M: several groups of rows, each row roughly a mix of its group's hidden directions; some rows fit no group:
M (112 x 10):
[[  9 -14  29  -1  -8  29  39  17 -18  32]
 [-31  22  16  -2  25 -27 -23 -32 -15  19]
 [ -4  22  -9  25  52 -26   5   1 -23  -9]
 [-25  -6  -6 -39  18  13 -24 -19  36 -16]
 [ 18  20 -35  -3  21   6 -34  28 -18  23]
 [-21   2 -20  35 -12 -25   5 -31   5 -37]
 [-14  17   8 -42  40  19 -15  19  11  16]
 [ -5 -48 -20 -18 -42   5 -16   6  -3   7]
 [-38   7 -55   4  -7  -6   3 -19 -11  11]
 [ 30 -20  -7 -26  29   3   6  38  13 -27]
 [-18 -19  14 -52 -23  14 -23  13   8  10]
 [-10  49  18  -2 -19   5  -4 -16 -41   9]
 [-16 -18  17  32 -38   9   4  18   2  39]
 [-17   2  -5  -2  12   4 -27  62   4  13]
 [-27  10 -20  -7 -11  44 -35  -1 -25   8]
 [ -7 -35 -17 -29 -13 -10 -18 -15  30  34]
 [-20  11  20  22 -35  -6 -35  28 -20  -9]
 [ -9 -15  17  12  36 -38  24 -31  16  -6]
 [ -1 -18  -6  16 -18  44  15 -46  -7  -5]
 [ 26 -23  16  -8  11  38 -12 -27  35  -7]
 [ 43 -26  24   3  10   8  -8 -19 -19  34]
 [ 41 -11  20 -35 -18  35   7   3   6  10]
 [ -1  -5 -11  28  22 -11 -25  55   2  -1]
 [-12 -24   8 -22   9  -5   1 -34 -30  43]
 [ 23  41   1   4  19   4  -4   7  36 -35]
 [ -4   3  12 -60   4  21 -13 -26 -10  10]
 [ 14 -27  -8   1 -18  11  49 -35  -8   8]
 [ 14  29   2   1 -49   4 -32  14  23  -5]
 [-14  -5  53  11  -7   2  -9  -5  30 -31]
 [  1  -1 -20 -39  29 -22   7 -12 -25 -34]
 [ 11  11 -36 -36  36  -3   5  14  -4  29]
 [ 41 -23 -23  -4  -1  11  24   5   3 -41]
 [-32  39  -1  14  12  -1  26  24   5 -32]
 [-17  19 -12 -35  16   9 -40  31  -6  15]
 [ -9 -34  26  -5 -12  -3 -27   1   4  48]
 [ 15 -30  25 -11  -9   6 -55   2 -10  10]
 [ 34 -17  50 -12   6   9  18  25   9  -5]
 [ 10  -8  29  -5 -50   1  15  21  25 -19]
 [ -4   9   5 -42 -10  29  -8 -45   4  16]
 [ 22  -4  22 -11 -29  30  35  11 -26  18]
 [  8  -4 -20  28   4  -6  51  26  20 -13]
 [ -1 -29  -4 -32 -18  35   5  25  16  29]
 [-35  -3  27 -47   6   5 -15   5  26  -9]
 [ -1 -21   5 -48 -19  25 -24  26   9  10]
 [ 17 -14 -22   8  -2  27  42 -33 -19  17]
 [ -2   7  15 -18  49  11  -7 -11  42 -13]
 [ -8  23  -5  -5 -23  21 -11 -20 -29  47]
 [ 15  10  54 -25   3  14   7  31  12   1]
 [  3  12  -3   0   7  -3  35  53  23 -21]
 [ -3  -2  59 -15   4 -36  -5   2   9  -9]
 [ -6  -2  34 -28 -17  -6 -33  42   5   8]
 [ 29   9 -13 -22  33 -30  12  30   5  24]
 [  8  20  36  18  15  21  30  17   5  35]
 [-43  25  13  -3 -27 -19 -22  22  18 -15]
 [-23 -18 -29 -10  25   7  20 -29 -32  21]
 [-27 -31   6  24 -11   4 -23  29 -34 -16]
 [ 24  -3 -21 -13  25  48   7 -16  -8  27]
 [ 21 -11  44  -6 -11 -21 -32 -10 -18 -25]
 [  4  23  -6   1 -40  -9 -18  -9  29 -42]
 [-14 -35  16 -16 -31   6  22 -36  19 -16]
 [-21  29 -28   2  49  18  -1 -18   2  -7]
 [ -7 -14  22  -2  31 -22  17  38 -36   5]
 [-26  -8  -2  13  48   0  19 -15 -36  11]
 [ 25  33 -13  31  26  -3  34  -3  20  12]
 [ 28  25 -15  31  15 -12  -5  32 -29  20]
 [ -1 -40  11  24  -8 -15  25  38 -17  13]
 [ -3   4 -22 -37  -9  -1  42  -1  38  -9]
 [-17  19 -19 -10  12   1  -1  61  15  -8]
 [ -8  49 -26  22  19  19  23   0 -12 -13]
 [  8 -23  -3  12 -29  -7   0 -58 -14  -1]
 [  4 -10   6 -16  -9  -1 -64 -22 -15  -2]
 [-12  37  16   5  44  19  15  19 -16  16]
 [ 19  -8   1 -11  29  23  13 -51  -5  22]
 [  5   8  30  25  33   9   9  12  23  41]
 [-24   1 -21  33  -3  13 -33  16   3  40]
 [ 27   6 -46   7   6   4 -45  11  -7  10]
 [ -8 -21  18  -4   2 -22  11  32  24 -46]
 [-13  -3  20  -2  51 -15  27 -11  19  24]
 [ -7   4  15  52 -12  -2 -22 -26  -9  30]
 [ -6  -1 -40  -2   6  -8 -45 -17  24 -25]
 [ -4 -23  23  -7  37 -17  42  12  14 -19]
 [ 21  12 -10  -5  12 -29 -44  39   9   4]
 [ 16  24 -37   1  -5   6  13  -2  -6 -52]
 [-21  -5 -54 -37 -11  10 -14   1   6  -6]
 [ -9  -1 -47  24   7  26 -19 -12 -25  21]
 [-21  -2   5  33 -33  36  -2 -23 -26  -9]
 [-17  20   1  27 -16 -45 -19  28 -10 -18]
 [ 51   6   1  29  19  -1  23  12 -12  22]
 [-15  -3   2  -8  31   2  24 -39  35 -24]
 [ 39 -22  27 -14  27  -6 -28 -16 -14 -17]
 [ 25  -2 -10  -6  31 -44  11  -2  35 -12]
 [  3 -36   4  -4  35 -13  36  12  13 -30]
 [-18  30 -13 -15  -6  -8 -49  24   8 -21]
 [ 23 -39  -5 -27 -41  -8  17  -3  -3  19]
 [ -3  20  16  29  -3  11  -5  42  41   8]
 [  1   5  30  32  10 -16  51  -4 -15   7]
 [ -5  22   8 -31 -54 -10 -15   1  20   2]
 [-15 -38   2  14   7  -6 -35  13  31  31]
 [-35  29   9   3  32 -18 -11 -28 -15  24]
 [-33   5  13  15  35   7  14  -6 -22  41]
 [  6 -12  13   9  -4  13  -2  23  46  44]
 [ 16   8  -9  27 -16  14 -10  41  32 -28]
 [  0   3 -26 -17 -37 -10 -26 -13 -23 -38]
 [ -3 -17 -37   4   1  14  14 -53  11 -16]
 [ -6 -20  22  18  38   6  27  23  24  26]
 [ 15 -18   1  29   6  19 -47  19  14  25]
 [-22  13  32  -4  17   0  14 -18 -32  41]
 [-14  49   7  -3 -17 -13  15 -34   6 -25]
 [  7 -32  -5 -12 -11  10 -60   7  -5  10]
 [ -1  19  30 -40 -11  -5  26  25   7 -28]
 [-41  23 -21 -17  11 -30 -19 -31   2  -4]
 [ 24  14 -26  -9  31  26 -30 -18  28  -7]]
which group is each row in? (one row of each group first):
[ -2  30 -10 -17   8  -2  21 -37 -44 -10] => (104)
[ 38  -2  -9 -30  36  -1 -17  17  24  19] => (86)
[ -3   9 -26  27 -21  -9 -44  19  21 -22] => (111)

[-24  -6 -40 -12 -24   0 -17 -15 -36 -21] => (104)
[ 27  28 -36  -4 -30  16 -22 -15  19  10] => (104)
[ 37 -15  24 -31   7  -1  28   8   9 -34] => (111)
[  3 -13 -30  -9  17   3 -10 -45 -29  28] => (104)
[  6   5 -29   0  22   6  51  25  22 -12] => (111)
[  4  20  -2   6  -7 -17 -39   3  54   6] => (104)
[-30  -3  46  -1 -10  11  43 -12  -4  -5] => (86)
[ -7  12  35 -10  15  -4 -22 -38 -34  19] => (111)
[-27  27   5 -38   9 -22  34 -23   8   0] => (104)
